One hidden turn or mirror swaps the rows below in pairs. Which row is each named row swapped with?
The rows were stretched afterwards, more along some directions than others.
nep: [-27.7  12.1  -0.9  -4.2   1.1   4.5 -17.3  10.3  -1.4 -22.9  26.1  13.2
  -4.0  20.6  -0.8  14.5   8.1  -4.9   5.5   8.1 -14.2   8.4  -9.5]
bur: [-11.8  22.6 -11.2 -16.6   6.8  13.1  -7.7 -12.4  10.5  28.0   0.5  14.8
 -15.1   1.7 -20.0 -15.2  -1.6 -15.7  -3.7  -5.7 -10.6  14.7 -10.7]
Movum: [-12.4  -2.0  -5.2 -22.2  10.9 -21.1  -6.4  10.2 -25.7  25.6 -26.0  20.1
 -10.6  31.5 -41.5 -21.9  -5.2 -12.2   7.4 -33.2   6.3 -19.0 -52.3]
relir: [-20.4   3.8   0.3  21.5   4.1  -2.5   2.0  34.0 -16.7  -7.9 -17.3   4.0
  21.9  -9.5   5.9   5.5 -20.6   9.1   7.3 -11.2  -3.0  -0.8 -18.6]
dep: [  0.3  -2.0   3.4 -10.9  18.4 -17.9   1.8  19.3 -43.6  20.0 -30.9   0.6
  10.8 -29.7  -4.5  32.5 -13.9  -6.7   2.9 -15.7  49.2 -14.1 -14.7]
fol: [-15.8 -20.5   5.2  -9.3   6.4  -8.8 -38.8  13.3 -26.4  15.6   1.9  20.1
 -11.6  15.9 -13.2   2.2   8.4  15.3 -20.5  11.7  -2.2  -7.5 -27.7]
Zufig: [  0.6   8.2   1.7 -28.1  -6.7 -34.2 -26.9  19.6 -48.6  15.1  -8.9 -18.9
  -7.3   8.0 -32.7   1.8  -5.9   2.3  11.4 -11.0  -5.7  -3.0   3.1]
Lipul: [-18.6 -11.5   6.0 -15.4   9.3   7.6 -21.3  -6.8 -21.7  -4.0   4.1  15.4
 -21.4  -5.5  -8.7   0.7  16.5   0.0  14.2  24.9   2.1  13.6  -7.4]
lilor: [ 30.9   4.9   8.5   8.4 -13.7   9.1 -16.9 -21.2   3.9 -15.8  31.7 -14.5
  -4.2 -10.4   4.6 -11.8  21.1 -11.0  -5.7  17.5 -10.9   1.3  17.5]
somif: [-24.6 -27.1 -10.0 -15.3  -8.4 -17.1 -18.0 -16.6 -11.0  14.6  -3.8  19.2
   5.2  20.0 -19.5  -7.2  -2.5   6.8 -13.6 -10.7 -16.5 -15.3   0.3]
Sedo: [ 20.4   8.7 -13.9  10.9  -8.5   5.0  11.5  -2.1   1.1  -3.6 -27.5 -19.8
  22.7 -40.2  28.6  19.8   4.7 -12.5   3.2 -12.0  43.5 -23.8  29.2]
Kiko: [  4.9   3.9 -22.8   9.6 -37.1   0.5  -8.2 -17.5   4.3   2.4   2.3 -22.1
  -2.3 -20.4  42.2  29.5  -2.2  -3.0 -21.3  10.3   9.3  15.4  39.3]
Renuk: [ -8.3 -12.9   5.5  -6.6  -8.4  -9.0  20.6 -26.2  14.6 -18.0   2.7   7.0
 -20.4  21.0 -16.1  -6.8 -14.3  -3.6 -13.1  -3.9   4.0  -8.0  -3.0]
liveb: [ -6.8   9.1  -9.4  14.2 -11.5   4.6  -3.4  -9.5  35.1   3.3   4.6  12.2
 -15.8  19.5  29.4 -15.3  -6.4   3.0   0.4 -18.1  -7.1  -9.8  -7.7]
supe: [ -4.6   7.0   9.5 -32.3   6.9 -20.5  -6.2  -5.0 -22.5  15.9  -6.8  10.6
 -12.6   3.2 -12.7  16.2   7.7  -6.5  -4.6  -6.9   0.5   6.7 -38.4]
vemim: [  1.2   4.3  -6.2  -5.5   5.4  -0.5   7.5  29.6  -0.5   6.6 -12.7  21.6
  -5.4 -23.6  23.6  -5.5  13.3  -3.6   6.1   3.6  12.8  19.7 -26.0]
fusa: [-11.4   0.1 -10.9  22.0  -3.3  -2.8  -6.4  28.7  -5.9   0.2  -6.1   0.1
  23.9   4.3  -2.6  -0.5   7.1   4.6  -4.3  26.5 -13.4  12.7 -12.1]
Goro: [-16.5  -2.6  36.0  -5.2   9.0 -22.2 -22.7  35.2 -33.2   7.3 -17.8 -34.4
  11.4 -17.1 -16.9  22.8 -10.2 -11.9  22.5  -4.7  23.1  -0.7 -32.6]
fopef: [ -1.7 -14.0   4.0  10.7  -7.7 -21.1  22.0  15.9   0.7  13.7   0.3   0.3
  18.7   2.8   7.7  19.2  -9.6   7.3  -5.1   2.4  -0.1  16.7   2.9]
Raz: [  0.3   2.6  -9.7  21.3   0.9   6.4   9.4  16.9  39.5  -6.4  15.7  -2.8
  14.3   4.1  11.6 -14.2  14.4  16.4  -0.8   8.9 -39.3  29.7  10.7]
maz: [ -6.9   5.3   8.2  21.3 -12.1   4.7 -14.6 -17.9  36.0 -12.9  44.6   4.0
 -15.5  23.1  26.0 -22.1  15.9  19.6 -23.0   7.5 -41.1   7.7   7.8]
fufor: [ 22.9 -11.0  10.2  -6.0   1.8   4.3 -21.3  10.8  -9.6   1.4  14.7   5.9
 -16.0 -29.4  10.3  -0.8   8.4   7.9  -7.9  30.2  -1.0   1.8 -27.5]
zor: [-17.3  -3.0   8.7 -21.7 -13.3 -31.8  -6.2   9.0 -33.2   9.7  -9.8  12.5
 -24.9  35.4 -18.3 -19.0  -5.2  -0.8 -16.4  -7.2 -22.1  -4.7 -26.0]
Fas: [-22.6 -13.7  19.5  18.2  -0.5 -19.8   6.6  20.6   1.1  15.6  -2.7 -17.4
   6.3  11.5   4.1  17.1  -6.8 -11.3  -3.8   3.3  -6.1 -12.1  -8.6]
narad: [ 19.2  -4.2   2.7  18.2 -25.7  -9.2   2.2 -29.1  17.6   5.6  12.4 -24.5
 -11.4   3.0  -6.3   8.5  12.4   5.1 -18.7 -11.0   8.5 -19.1   4.1]
Fel: [  4.5  19.6 -13.2 -21.6  -8.2   1.7 -17.2   6.4   0.4 -11.1   3.2 -10.8
   2.1  30.0  -8.7 -27.5   6.7  16.1  16.1   8.5 -52.9  11.3   4.5]
Tilag: [ -1.1 -11.8  -4.6 -24.1  -7.3 -10.2 -26.7 -15.9 -16.5   9.0  15.4  -3.0
 -24.8   1.8 -14.9  25.9   1.0   2.4  -8.2  -2.8  24.5  -8.3 -10.9]
nolus: [-30.8  -1.4   9.6 -15.3  -0.3   3.3 -14.3 -12.9  -0.5 -20.0  -4.7  -8.9
 -19.6  13.2  12.6  12.1   1.8  10.0  -0.6   7.8 -28.0  11.4  -7.7]
Dise: [-33.3  24.4 -14.1  -2.0  20.8  12.4  -2.1   6.6  12.2  19.6 -10.9  20.5
  15.5 -10.8   3.4   0.8   2.1  -3.8   3.1   8.2  -1.3   1.2 -17.9]
sapo: [ -6.5  -5.3   6.3  10.9  -2.8 -13.3   4.2   8.2  -7.7   7.3   3.5   8.9
  -6.1  35.5 -31.8 -26.0  17.4   3.0  10.0 -12.8 -28.6  14.9 -40.7]
Goser: [-15.9 -26.5  15.9   5.9   6.2  -1.9  -2.7 -16.4  -7.1  -0.2   5.1  32.6
  -3.2  -6.9 -25.8  11.0   7.4  -6.1 -12.9  -7.8  -3.1 -22.5 -36.1]
doso: [ 19.0  -2.1 -13.7  -3.7  -4.9  23.3  18.1  -5.8  18.2   5.8   5.7   5.4
   4.6  12.0  27.4 -12.8 -10.6   9.2  -6.3 -34.3  -6.7 -12.7  25.5]
bava: [-10.0 -27.1  29.7  15.8  14.4 -14.0  12.9  18.3  -3.8  13.6  -9.5 -14.7
   3.9 -29.8   6.5  25.5   1.4 -25.1   0.0  -0.2  33.2 -10.3 -10.9]
rar: [ -8.4 -21.7  29.5  -1.5  21.7  -2.7  35.6 -17.4 -17.3 -13.0   4.1  -7.6
 -19.1  13.9 -51.3   4.8   4.2  -6.8  12.5 -13.5   2.1 -22.4 -17.9]
Ges: [  3.9   3.6   2.4  -5.3   0.1   6.8  -9.9  -5.1  -1.2  -4.8  -9.7  -0.4
  16.4  -4.6  12.3   1.0 -22.3   1.7  -8.1 -24.4  24.8 -25.9  -4.1]
Kulu: [  5.1  -2.3  -1.1   2.1 -15.2  23.8  12.8  -6.3  10.5 -19.6  17.0   2.9
  -7.3  -6.6  20.4  26.3   5.1   6.4  -2.2   5.2  12.4   9.3  31.2]
paf: [  4.6  -1.6   3.4  10.8  -2.6  -9.4  -5.1  -3.5  12.4   4.2  24.1  -3.4
 -15.3  18.8 -25.2 -29.2  15.9   9.6 -22.2   5.7 -41.8   9.3   1.4]
Ves: [-18.4  -2.1  -4.6 -24.9  15.9 -12.9 -18.0   3.6 -43.8  22.5 -46.0   5.2
  -2.4 -13.5 -34.0  -5.1  -1.4 -11.3  -2.0  11.6   6.4 -10.9 -36.8]
Todul: [-40.8 -30.1  22.6   6.0  12.3   2.9   3.4  -0.9   0.7  -6.7  -6.6 -16.1
 -12.1   8.8   9.8   8.9  -0.3  -7.3   2.9  -5.0  11.2 -11.6  -4.9]
tizi: [ 16.5  11.6  -5.4  16.8 -22.9  22.5 -18.1  15.8  10.3 -17.3  22.2  14.0
  10.8   2.6  26.1 -11.5  -1.2   7.0  -2.2   2.6  -3.7   1.0  21.9]
Nin: [ 15.6  -3.1 -26.4 -13.1 -20.9 -20.0 -28.1 -13.2 -29.0   9.9 -12.0  -4.6
   0.4   0.2  -7.5   1.8  -1.7  -3.9 -20.0  -9.3  22.1  -5.6  24.5]
nuv: [-26.5   2.8  33.8   5.3   3.5 -16.7  13.9   1.6 -22.5   3.8  -7.9 -10.9
  -2.9  14.9 -11.3  22.0  10.3 -15.4   4.2   4.2  -6.7   9.0 -41.7]
sekib: [ -5.7  -1.1  -0.3  12.9 -13.8  15.7  10.4 -52.1  17.9 -23.9   8.3  23.6
  -8.8  21.6   7.2 -20.8   7.2   8.4 -20.7   2.1 -14.2 -19.3  21.3]
pelez: [ -1.9  10.5   8.5  -4.2  16.2 -18.9 -16.8  44.9 -29.6  23.7 -37.8  -3.8
   2.6   1.9 -13.0  -0.7   4.5  -6.4   8.6  -8.0  -0.3  10.5 -27.7]
tuzo: [ -8.2  -3.3  -7.7  -0.7  -3.2  -2.2   2.7  -5.9  29.3  12.4  -2.2  23.0
   4.6   6.8  26.9   6.3  -9.1  -2.2 -14.3 -15.6  33.2   8.4  13.5]
rup: [  5.8  17.4  -8.4   2.6 -39.1  -8.9 -17.2 -33.4  20.9  -0.3  18.1  -8.5
 -14.7   7.7   8.2  -5.5   4.2  10.0 -10.4   1.9 -17.8  -0.9  26.3]
rafo: [ -6.7   1.8   4.5   1.5   0.9  -4.8  29.1  -2.2  15.7  -8.3  -5.9  -2.2
   5.5  10.0   7.9  18.8  -1.0  -4.6  21.3  -7.9   5.8 -20.5  -8.2]
Ribat: [  0.1  -6.0  -5.9 -13.9  -3.5 -32.2   1.4 -18.0  -6.6  22.9  -8.6  28.9
  -9.5  -5.8 -21.6   1.5  -0.9  -3.6  -9.2  -6.0   9.9  -1.6 -22.8]
vut: [-19.2  -2.7  13.9 -12.9   7.9 -15.6 -16.8  10.8  -4.3   8.6  -1.3   1.5
  -8.5  41.3 -38.0  -4.1   3.6  -7.6   7.0   1.6  -8.1   3.5 -15.6]
mimo: [ 12.3  -4.5  -1.6   3.1 -13.7 -33.8   5.0   1.9   4.4  25.6 -13.1   2.3
 -14.1  10.1   1.7  18.7   9.0 -11.8  -8.0 -20.8  20.2   8.9   4.8]
luned: [ 24.6 -11.4   9.0  10.8   4.7   4.4   7.9  -2.6  29.5  11.3  12.0  13.7
   3.1  -0.6   9.2   6.7  18.4   8.3  -5.3  -2.1   5.9  -3.5  -3.1]
Suno: [-23.7  -3.1  12.0   3.1   7.1   9.9  -8.3  14.1 -16.9  -9.0 -35.0 -17.6
  12.5 -33.9   3.8  17.4  -1.3  -3.6  23.5   6.3  20.1 -16.0 -13.1]

Movum is swapped with supe
relir is swapped with Kiko
fol is swapped with tuzo
rar is swapped with lilor
Lipul is swapped with sekib
mimo is swapped with pelez
maz is swapped with Todul
bur is swapped with Goser
fufor is swapped with Renuk
Suno is swapped with rup
fusa is swapped with fopef

